Here are some points, one per row:
[-11  27  24 -20  17 -31  13 -22]
[ 53 -22  15   6 -22 -12   2  -6]
[  7  19 -33 -24 -15   4  -8  34]
[  6 -20  22  44 -33 -35 -36  27]
[ 39  29 -11  11  15  13 -13  11]
[ -9 -28   5   1  28   8  20   6]
[ 15   7  13 -19  -7  15   4 -51]
[-38 -35 -12 -19  48   1  -6 -36]
[  2  19   9 -14  12  38  28  43]
[ 34 -16  13 -20   8  31 -39   3]
[  6  15 -12  -8  16  -9 -19   8]
[-16 -24   6   0 -21  -2 -21  43]
[-41  -7  -3   3   0 -64  59  -1]
[-10  16  -3  21   7 -52 -47 -48]
[-13 -15  14 -19  21  -1   8  12]
[-21 -15 -52 -18  30   2 -29 -25]
[ 25  47  -6  13 -29  -1  15  37]
[-15  22  -1  -7  14   7 -19   3]
[-26  29   0  47 -13 -14 -10  17]
[-21 -34  14  17 -31   9  32   7]
[-50   0  -7  26  35 -37  43  -8]
[  3 -17   8 -63  35   5  16 -26]
[-12  32  23   6   2  -1 -27  17]
[ 42  -5  -7 -36 -49  39  -7  28]
[  4  18  14 -23  20  -6   7  -2]
[ 12  22   6  33 -26 -15 -38 -19]
There is one direction along which these points spread out most. Where along it does each point below lie, from 0 to 99? 50 is the average, and the first point above lies past it.
[  3   5  18  52 -35  -3  32 -27] 49
[ 15   1 -23 -57 -21  46 -15 -19] 37
[-27 -12  15 -11  20   9 -11   1] 58
[-14   9 -22 -34  35  18  26 -32] 68
[-60  19 -28  40  49  11   3 -26] 77
[ 18 -52  26 -13  -4   1  -4  37] 40
[ -2 -24  17  -4 -39  32   4  -3] 39
[  64   17  -73  -17 -105   26   11   13] 6
[27  3  7 23 22 23 -6  3] 42
[ -6 -17   4  38  31 -30  13  12] 62
[  7  -3  -3  18 -17  23  11   6] 41
[-13  11  10  18 -22 -20  15  -4] 52
[ 23 -19  13   7  22 -28  -7 -13] 56
